M: rows in 4 groups, each row roughly a mix of its group's directions (some rows in no group):
M (140 x 10):
[[ 17 -11 -43  17  55  -2 -28 -10 -15 -30]
 [ 29  -8 -11   7 -70  20  -4  -9  16  28]
 [-25 -13 -15 -56  34   2 -13  33 -16 -25]
 [-49  -2  26 -44 -29   0 -16  29 -17  17]
 [ 19   4 -52  30  -2   3  28 -43  27  15]
 [-45 -30 -39 -30  -2 -25  23  -3  28  12]
 [ 18  -7 -31  41 -50  36  10  21  -6 -10]
 [-42   3 -28   1  30  -5  22 -23  55  -1]
 [-27   6  13  29   6  11  27 -60 -23  28]
 [ 32   4 -12  37 -41  30  24 -30 -12  28]
 [-21   1  41 -11 -61 -12  -8  35 -11   7]
 [  4 -61  -7  19  29  21  10   8  36  27]
 [ 14  18 -23 -24 -47 -28  34 -30 -23 -20]
 [ 48  15 -33  30  29  -8  16 -35  25  -8]
 [-23  -4   5 -16  37 -18 -20  40 -50 -25]
 [-31  21 -11 -25  48  -2  33 -29 -31 -15]
 [-51 -35 -11 -22 -43  28   3  -2   9  20]
 [-10  17   9 -51  47  15  -2 -30  34  -6]
 [ 57   8  15  18 -33   3 -23  21 -38 -15]
 [ 17  10 -12  12 -38  33  25 -37  -4  48]
 [-31 -15  42  43 -43   5   1 -24  -7  17]
 [-42  -9 -22 -17  29 -53 -13   8 -32  -8]
 [ -3  28   9 -51  18 -13  31 -46  24  -4]
 [-10 -10 -36 -60   9  -6  -6  -3  37 -32]
 [-48  -7  41 -22 -40  -9  13  11   8  31]
 [-42 -12  32 -57  14 -21  23  13 -10   1]
 [-51 -11  19 -42  11 -16 -10  46   9  -1]
 [ 16   2 -65  -5 -32  18   7 -16  12  36]
 [-21  12  43 -16  18 -37  -6  22 -46 -23]
 [ -6   4  69  10 -25   4   8   7 -16  40]
 [-14 -10   0  16  -7 -49   0  18 -64  -8]
 [ -4  22  -2 -54  36  -3   0  47 -11 -22]
 [-30 -18  -5 -42 -19 -44  -3  40  17 -17]
 [  3  17 -17  -7  -7  -1  24 -33  53  49]
 [  2  -7  46  29 -40   1   0  39 -36 -11]
 [  0 -36  -9 -41  57  29 -10  10  15  -3]
 [-25  37  32  -1  22 -39  -1  -6 -45  22]
 [ 49  10 -44  12  40  25 -16 -12   0 -17]
 [ 18 -21 -42  19  16  39  -6 -19  37  32]
 [ 11  57  32 -38  28 -10   6  -4 -18  21]
 [-15  35  23 -51  30 -18  29 -24 -15  -6]
 [ 51  12  -6  19  45 -34 -15  15  28  -7]
 [ -2  41  42 -18 -13 -34  -4 -42 -26  -4]
 [  4  11   1 -16  63  18 -41 -16  28   6]
 [ -4  -6  21  -1   4  56  18 -35  14  46]
 [-45  -5  19   6 -24 -33  47   6 -34   2]
 [-30 -25 -23   3   0  36  -7 -25  28  52]
 [ 23   7  42 -28 -12 -27  22  41 -11 -34]
 [-21   2  48 -61  20 -25   2  -1   4  -6]
 [ 44  38  22  -1  -2  59   7   5  -1 -13]
 [  7 -12 -10  22  71  15  -6   8 -38  -1]
 [-43  -6  -1 -10   8 -49  43  12 -25 -23]
 [ 28   5  39 -32   7 -41  -8  47  -3 -13]
 [-14  -7  49 -23 -50   1   3  39 -14 -11]
 [-42  -9  12 -58  -2 -22  -8  35   5  21]
 [-17  10  16 -47  58 -32  -2 -18  -2  -8]
 [-45 -32   8 -39  -6  10  10  29  19  39]
 [-37   6 -20 -38  -9 -13 -33  -9  23 -48]
 [ 14 -20 -37  22 -20  36  39  40 -16  -1]
 [-31  -4  61 -25 -14  -2 -18  35 -21  -2]
 [-25 -10  -3 -46   8 -20  -7  58   7 -26]
 [ 21  -5   7  73 -27  -9  -9  12 -22 -14]
 [-41 -34   3  21 -17   3  26   8 -23  52]
 [-38  -9  29 -58  19 -13   1  -6 -35   5]
 [ -3   7  36 -34 -25 -41 -37  30  10 -20]
 [ 12 -24 -16  52  -7   0 -22  38 -30 -31]
 [ 31   0   1 -18  12  29 -51  42  30  -3]
 [-24 -29   8 -13  37 -64  -4  18   6 -12]
 [ 31  34 -19  22 -23  57   5 -24 -13  -7]
 [ 16   3 -25  -2   9 -36   1  22 -39 -57]
 [-48 -17  34 -52  -1 -12  27  13  -7   3]
 [ 11  18  41  51 -14  16  10 -22 -22 -36]
 [ 35  16 -31  52 -16  23 -22 -26  18 -14]
 [-27  -7 -29 -11 -64  22  11  -2  -8  33]
 [ 32  24 -43  21 -25  43  12 -31   1   8]
 [-17 -22 -31  58  -6 -22  11  13 -24  33]
 [ 65  14 -33  30   7  -2  23   0 -11 -22]
 [  4  -2 -46   1  59  11  -8 -29  16  24]
 [ 37  -9 -22  15 -57  11  18  29 -18 -23]
 [-25  40 -21 -40 -28 -42   6 -14   7 -20]
 [-13  14  10  -5 -72 -28  -8  -4  29   8]
 [ 51 -19 -24  18 -27  11 -26  26  38   4]
 [  3  -3 -17  10  71 -26 -16  -8 -20 -25]
 [-50  -1  -1 -57 -18  25   7   4   1  30]
 [ 25  34  18   4  36 -25  13 -34 -29 -37]
 [  3   7  -3  61  -3  34   2 -49  -9 -14]
 [-35 -19  -9   0 -54  -3  44   3 -32  -9]
 [ 48  28  26 -32   7  12 -30 -14 -21 -33]
 [-26  -8  23 -34 -42  26  -5  36   0  37]
 [  2  13  34   4  29   3 -21  36 -34 -50]
 [ 24   6 -40   5  38  -6  13 -48  30 -22]
 [ 35  25  42  14 -53  16  11  12 -18  -8]
 [ 53  44 -17 -17  -9  25  28  -2 -24  13]
 [-64 -16  29 -31  14 -22 -16   1 -22   0]
 [  2 -41   2 -20  37   9 -29  -9  48  27]
 [-37 -21 -52  10  22  25  12 -32  19  15]
 [-16  -8  40 -37 -24 -27  28  39 -10 -23]
 [ -9  23 -15   0  74 -25 -12   9 -11 -17]
 [-14   0  49 -39 -15 -14  10  30 -24 -37]
 [ 29  30 -14  29  38  15  11 -44  31  -7]
 [-25   0  48 -33   1  17 -33  38 -26  -5]
 [-28 -25  24 -55 -26   7  -1  41  10  11]
 [ -4   9 -16  -8   4 -57 -18  21 -21 -51]
 [-30   9  54  -4 -25 -27  14 -13  28  35]
 [ 36  -2  22  22 -57  20 -15  35 -12  -4]
 [ 15   5  13  -4 -12 -41  11  35 -36 -51]
 [ -3  10   5  32  11 -37  13 -27 -61 -16]
 [  0 -11 -35  10  53 -10 -19  19 -32 -38]
 [ 11  -7  -6  58 -18 -17   2 -51  17  23]
 [-12  12 -16 -25  69 -20  11 -12  30   3]
 [-49  11  37 -25  17 -47  10   8 -18  -8]
 [ 15   1 -31  38 -24  38 -10  -8  51   9]
 [ -4  10 -31  12  32 -22  50 -40 -23 -15]
 [-35  13  58   5 -48  12   5  -3 -13  10]
 [-38 -19 -11 -32 -47  -4  24  20  10  35]
 [ 16  24 -25 -16  38 -37 -35  -4  -7 -42]
 [-25   2  49 -33 -16  11 -36  33 -24  10]
 [ 48  18 -25  21  32  45 -15 -21   1 -12]
 [  4 -17 -24 -18   7  13  -8  29  52  50]
 [ 17   2  11  27 -22  60   8 -33  19  28]
 [ 35 -12 -16  46 -42   1  27  -2  10  34]
 [-38  10  50   6  40 -15 -23 -30   1  15]
 [  2   5 -32  -8  66   3  -7   0  -8 -43]
 [-42 -34  -6  21  -4 -14  28  19 -20  49]
 [-23  10  32 -11 -28 -26  -7  42 -44 -24]
 [ 29 -21 -40  16  37  34   3 -28  33   6]
 [ 51   0  29   0  32 -25   8  33   2 -36]
 [-42   0  15  25   1   6  46 -24 -28  38]
 [-28   5   2  13  23  30  24 -62  11  24]
 [-32 -25  30 -15 -14  33  33  -2   6  48]
 [ 67  15 -23  42   5  -1  19  -8  -9 -10]
 [  6   3  28  34  18  54 -40 -23 -13   2]
 [ 65  32  -3  17  34  -7   2   1  16 -21]
 [  2   0  62  21 -43 -18  -2  15 -26 -11]
 [-15  23  43 -53 -29 -12 -25  22 -10  -1]
 [ 43   3 -11 -14  21 -39  31   7  48  13]
 [-51 -17 -21 -48  19 -12 -13  14  31   6]
 [ 11  -7  33  46  47 -30 -19 -10 -22   7]
 [-37 -25 -11  12 -26  38  12  -6  37  40]
 [  1  -1  23 -10 -12  -4  -3 -38  52  51]]

one row of each group, then the others: which group is each in?
[-52   5  57   1 -31   6  -6 -11  -3  22]
<90>
[ 27  26 -39  13  44   1 -26 -26  31 -14]
<78>
[-34 -24 -31 -35   4 -13   3  -4  47  35]
<121>
[ 10  10   3  -6  71 -11  11 -44   3   6]
<128>

[-17  -5  23  -9  -7  55  23 -34  28  32]
<78>
[ 25   1 -54  28   3 -11  31 -38  27   6]
<90>
[-51 -39  -2 -18  30  -6 -13  -1  26  36]
<90>
[-12 -18  -5  21 -36  55  -2 -15  25  38]
<78>
[  6  -9  -7  26 -68  23  -3   8  27  28]
<128>
[ 15  -5   2  23 -35  57   3  -8  39  24]
<78>
[ 33   7 -22  48 -26 -17  12 -30  19 -36]
<128>
[ -5  -9  28 -10  -5  56  23 -23  19  44]
<78>
[-11 -23 -54 -18 -10  11  14 -28  38  33]
<121>
[-16  17  -6   6  29  -9  -1  31 -68 -21]
<128>
[-54 -18 -31   0  19   9  10 -15  39  33]
<78>
[ 53  15  20  40   6 -45  -6  14   3 -13]
<121>
